Each path below is one point turned by a fixed rotation once a step. After each direction that follows a path, write how fast that rotation turns it, in deg/step (0 if it stays still).
Each turn is a multiple of 5 degrees from 10 to 175, or 0.
Each row of a path follows its step; steps can be skipped.
Rotation 1:
step 6: +3.59; +1.36; +0.06; -2.32; -2.60; +2.76; -1.47; +3.99; +1.12; -0.68; +0.17; -0.26; -0.96; -1.22; +0.78; +0.46; -0.37; +0.44; -2.25; +0.63; +0.74; -4.63; +0.94; -1.15; +1.51; +0.33; -1.09; +0.00; +1.30; -1.09; -1.44; -2.54; -1.09; +0.39; +1.11; -2.14; +0.69; -0.08; +2.11; -0.53; +3.25; -0.04; -2.45; -0.51
step 8: +0.22; -0.12; -1.30; -0.99; +0.46; -3.94; -2.33; +1.57; +0.59; -0.25; +1.50; +1.51; -2.26; -1.78; +1.41; -0.03; +2.16; -1.89; +1.01; +0.39; +0.11; -3.30; +2.45; -1.97; +1.39; -1.61; +2.30; -0.75; +0.14; -0.53; +2.83; -0.70; +1.73; -0.55; +3.94; -0.52; +0.75; -2.36; +2.65; +1.17; -0.21; +1.39; +0.45; +2.28
step 9: -0.10; +0.27; -2.54; +1.77; +0.55; +4.45; -1.60; -1.99; -0.29; -3.19; +0.16; +3.16; -0.50; +0.70; +1.20; +1.16; -0.02; -0.57; +1.75; +0.44; -2.77; -1.56; +1.25; -0.35; -0.51; +0.71; +0.71; -0.29; +1.31; -2.58; +2.09; +0.38; +3.80; +1.20; +0.64; +1.30; -0.68; -0.49; -0.62; -1.17; -0.18; +4.45; -0.81; +1.29
step 16: +0.71; -0.15; -1.65; +1.11; +0.09; +2.95; +0.93; -1.12; +0.11; +2.26; +2.04; +1.92; -2.51; -0.70; +1.03; -0.48; +1.20; -0.68; -1.53; -0.54; +0.19; -0.88; +0.73; -0.43; +2.58; -0.06; -2.90; +0.31; -0.24; -1.58; +0.30; -1.12; -0.50; -0.52; +1.93; -0.15; -2.39; -6.25; +2.79; -2.11; -2.13; -1.45; -1.08; +1.66
step 18: +1.66; -1.28; -0.77; -3.57; -1.47; -0.68; -2.38; -1.50; -1.57; -0.85; -1.15; +0.40; -4.17; -4.11; +1.40; +0.59; +0.62; -0.87; +0.13; -0.37; +0.65; -3.07; -2.45; -0.67; +1.24; -2.56; -1.63; +2.27; +1.83; -1.27; -0.90; -2.11; -2.71; +2.54; +0.62; +0.46; -1.33; -0.05; +0.10; -1.17; +0.23; -0.74; +0.32; -1.07
step 20: -3.14; -1.66; -2.45; +0.63; +0.36; -1.72; -0.97; -0.36; -2.64; +1.84; +0.82; +0.80; -0.49; -1.92; -0.85; +3.40; +2.27; +0.45; +0.89; +2.73; -1.97; -4.13; -0.05; -2.52; -0.25; -0.72; -0.94; -2.38; +1.85; -1.20; +0.91; -0.30; +2.34; +0.26; +2.35; +0.10; -2.29; +0.91; -1.19; -1.02; +0.42; +2.34; -1.59; -0.45
step 32: -1.45; +0.47; -1.11; -0.15; +0.55; +0.26; -3.70; -0.53; +0.49; +1.64; +0.01; -2.07; -0.05; +2.18; -0.35; -1.23; +1.35; +0.62; -0.63; +1.98; -0.98; -4.54; -0.49; -3.15; +4.89; +0.92; -2.69; -3.68; -0.22; -0.15; -0.34; +0.11; +1.89; -0.01; -0.75; +0.82; +0.49; -1.29; -1.49; +0.48; -2.57; +0.27; -0.43; -1.18
-0.80; -0.68; +0.48; -0.93; +0.15; +0.84; -0.69; -0.55; +0.06; +0.09; -0.17; +0.31; -0.52; +0.77; +0.14; +0.01; -0.65; +0.36; -0.01; -0.02; -0.96; -0.43; +0.05; +0.45; -0.58; -0.53; -0.68; +0.14; -0.42; -0.02; -0.37; +0.46; +0.49; -0.91; -0.49; +0.89; -0.21; +0.62; -0.58; +0.17; -0.45; +0.17; -0.14; +0.57
170
-0.23; -0.82; -0.19; -0.31; -0.05; -0.15; +0.72; +0.37; -0.21; +0.78; -0.39; +0.45; -0.43; -0.47; +0.20; +0.34; +1.19; +0.48; +0.44; -0.65; -0.53; -0.45; +0.47; +0.37; -0.11; +0.02; +0.50; +0.45; -0.69; +0.11; -0.20; -0.87; -0.45; -0.17; -0.24; -0.56; +0.27; +0.46; +0.91; -0.73; -0.50; -0.72; -0.45; +0.70
170
-0.66; +0.31; +0.66; +0.33; -0.33; -0.03; +0.03; -0.54; +0.59; -0.43; +0.26; +0.75; -0.85; +0.24; -0.07; -0.33; +0.44; -0.27; +0.73; -0.39; -0.03; +1.23; +0.42; -0.71; -0.28; +0.40; +0.17; +0.77; +0.62; -0.04; -0.83; -0.19; +0.78; -0.07; -0.51; -0.29; -0.68; -0.96; +0.47; -0.21; +0.03; +0.32; +0.29; +0.47
55
-0.26; +0.63; -0.23; -0.53; +0.09; -0.59; +0.08; +0.28; -0.31; +0.65; +0.99; +0.18; -0.01; +0.02; +0.11; -0.28; -0.18; -0.10; +0.90; +0.75; -0.04; -0.43; +0.21; -0.08; +0.19; +0.92; +0.40; +0.68; +0.31; +0.93; +0.17; -0.93; +0.88; -0.07; +0.28; +1.03; +0.76; +0.24; -0.62; -0.22; -0.68; +0.36; -0.21; -0.46
60
+0.25; -0.38; -0.52; -0.29; +0.41; -0.23; +0.25; -0.83; -0.38; +0.35; -0.60; -0.22; -0.43; -1.00; -0.14; -0.79; +0.07; +0.41; +0.22; -0.21; +0.76; -0.21; -0.02; -0.30; -0.02; -0.01; -0.62; +0.76; -0.22; +0.21; -0.39; +0.86; +0.93; +0.42; +0.47; -0.35; +0.57; -0.34; -0.67; +0.83; -0.23; -0.99; +0.72; +0.46
135
-0.10; -0.20; +1.02; -0.69; -0.67; -0.26; -0.69; -0.03; -0.57; -0.59; +0.33; -0.34; +0.43; +0.04; +0.00; +0.69; +0.18; +0.42; -0.23; +0.00; -0.33; -0.39; -0.47; -1.15; -0.67; +1.54; -0.72; +0.01; -0.09; +0.29; +0.54; +0.24; -0.26; +0.04; -0.01; -0.57; +0.32; -0.05; +0.20; -0.59; -0.08; -0.53; +0.72; +0.13
55
Rotation 2:
step 8: -2.66; -1.34; +0.45; -1.43; -0.50; -2.31; +1.30; -0.94; -0.11; +1.00; +0.99; +0.03; -1.16; -0.02; +1.67; +3.80; +0.73; -2.10; +2.43; -0.85; +2.89; +2.27; +1.67; +0.38; +2.46; -1.84; +1.32; -0.67; +0.01; +2.76; +2.11; +0.72; -2.08; +2.49; -1.11; -1.54; -0.59; +1.73; +2.96; -0.37; +1.75; -2.40; +0.68; +2.59
step 16: -0.91; +0.71; +0.31; +0.72; +1.49; -0.15; +2.56; +1.38; -1.76; +2.36; -2.01; +0.17; +0.96; -1.66; +0.00; -0.07; -0.96; -0.82; +4.75; -1.48; -2.49; +1.33; +0.64; +2.26; -1.30; -0.86; +0.24; +0.19; +3.23; +1.04; -1.17; +0.44; +0.15; +3.73; -1.59; -2.25; +0.30; +0.28; +2.65; -1.22; -3.04; +0.12; +0.65; +3.16
step 18: -3.53; +0.35; -1.05; +1.20; +2.33; -1.69; -2.25; +0.47; -1.28; +2.89; -0.45; +0.80; +4.22; -2.66; +2.03; -2.43; +0.53; +1.79; -0.68; +0.34; +1.05; +3.31; +1.30; +2.89; -2.69; -1.53; +0.31; +0.67; +1.79; +1.94; -0.95; -0.82; +0.67; -0.24; -0.51; -1.93; -0.26; +0.27; +0.73; -2.50; -0.14; -0.73; +1.19; +1.50
step 19: -3.84; -1.05; -1.38; +0.26; +1.34; -2.39; +0.11; +1.10; -2.54; +2.27; +1.17; -2.25; +0.28; -1.27; +0.86; -2.07; -0.45; +1.48; +0.74; -1.66; +0.13; +1.34; +0.46; +1.98; -3.03; -1.42; -3.58; -0.09; +1.80; +2.42; -1.64; +0.24; +0.59; +1.27; -0.32; -3.80; +2.27; +2.34; +2.79; -0.64; -0.05; +0.62; -0.86; -0.56
step 20: -1.92; -1.20; -0.54; -2.59; +1.73; -2.46; -0.49; +0.61; -0.67; +0.73; -2.48; -2.87; +1.29; +1.41; +2.40; +0.41; +2.14; +0.22; -0.73; -0.19; +1.73; -0.02; +0.08; +2.10; -1.05; -0.50; -2.82; -1.31; +1.52; +1.95; -1.15; +2.17; -3.02; -0.04; +1.26; -2.72; +1.17; +3.50; +3.14; -2.73; -0.19; +0.68; +1.17; +1.20
step 23: +1.10; +0.89; +3.01; -3.06; +2.85; -2.74; -1.85; -1.29; +0.60; +1.24; +2.79; -0.28; +1.19; -1.21; +0.10; +0.92; -0.26; +0.64; -1.82; -0.54; +1.89; +0.25; +2.38; +0.32; -0.10; -1.27; +0.05; +0.01; +0.87; +2.74; -2.23; +1.54; -1.54; +2.80; +1.29; +0.22; +1.48; +3.40; +0.76; -3.30; -0.47; +0.38; +1.65; +2.92
step 28: -0.99; +0.08; +1.33; +0.06; -0.44; -3.30; +1.90; -2.08; -2.93; +0.02; -1.00; -1.72; -3.27; +0.07; +2.87; -1.51; -0.68; +0.15; +0.75; -0.66; -1.26; +1.29; +1.00; -0.13; -1.18; -0.98; +1.48; -1.28; -0.62; +2.13; -0.41; -0.53; +2.07; +3.38; +1.61; +1.12; +1.57; +3.94; +3.42; -1.84; -0.63; -0.25; -2.16; +2.02
-0.32; -0.74; +0.09; +0.28; -0.26; -0.20; -0.04; +0.44; +0.46; +0.13; +0.35; +0.13; +1.18; -0.49; -0.13; -0.40; -0.29; +0.18; -0.06; +0.79; +1.02; -0.12; +0.46; +0.48; +0.05; -0.82; -0.09; -0.71; -0.66; +0.47; -0.32; +0.67; +0.64; +0.30; +0.21; -0.50; +0.34; +0.12; -0.93; +0.75; -0.05; -0.43; -0.30; -1.11
60
+0.10; +0.05; -0.48; +0.09; +0.79; +0.26; +0.01; -0.23; +0.37; +0.26; +0.56; +1.30; -0.74; -0.69; -0.69; -0.66; -0.08; +0.79; -0.27; +0.36; -0.43; +0.70; -0.10; -0.37; -0.53; +0.21; +0.50; -0.89; -0.19; +0.40; -0.70; +0.17; -0.63; -0.19; +0.22; +0.08; +0.99; -0.66; -0.26; -0.67; +0.13; -0.40; -0.24; +0.43
60
-0.13; -0.15; +0.39; -0.44; +0.37; -0.23; +0.66; -0.24; +0.15; +0.72; -0.56; -0.47; +0.45; +0.63; -0.76; -1.57; +0.00; +0.14; -1.16; -0.74; +0.07; +0.28; +0.23; +0.29; -0.13; -0.26; +0.15; +0.10; -0.49; -0.24; -0.58; -0.42; -0.23; +0.32; +0.05; +0.34; +0.34; +0.71; +0.06; +0.13; -0.64; +1.10; +0.54; +0.17
10
-0.05; +0.43; -0.38; -0.70; +0.43; +0.16; +0.12; +0.65; -0.08; +0.18; +0.95; +0.18; -0.93; +0.56; -0.06; +0.19; +0.14; -0.14; +0.82; -0.26; -0.11; +0.87; -0.47; +0.24; -0.26; -1.02; +0.50; -0.15; -0.14; -0.61; +0.34; -0.29; +0.67; -0.32; -0.03; -0.77; +0.20; +0.62; -0.01; +0.82; -1.11; +0.38; -0.80; -0.13
125
-0.53; +1.09; +0.06; +0.95; +0.49; +0.16; +0.11; +0.18; -0.48; +0.55; -0.65; -1.28; -0.61; -0.10; -0.81; -0.38; -0.65; +0.66; +0.39; +0.19; -0.26; -0.32; +0.15; -0.45; -0.11; -0.15; +0.47; +0.45; +0.89; +0.29; -0.11; +0.05; -0.06; +0.47; +0.35; +0.31; +0.13; +0.03; -0.10; +0.73; +0.20; -0.62; -0.68; -0.74
120
+0.95; +0.41; +0.04; +0.18; +0.72; -0.45; -1.01; +0.26; -0.44; +0.46; +0.11; -0.28; -0.70; -0.20; -0.04; +0.61; -0.29; +0.21; -0.13; -0.63; +0.60; -0.42; +0.08; +0.76; -0.18; -0.57; -0.77; -0.44; -0.22; +0.04; -0.83; -0.63; -0.76; -0.73; -0.05; -0.54; -0.06; +0.24; -0.08; +0.22; +0.41; -0.27; +1.21; -0.44
20
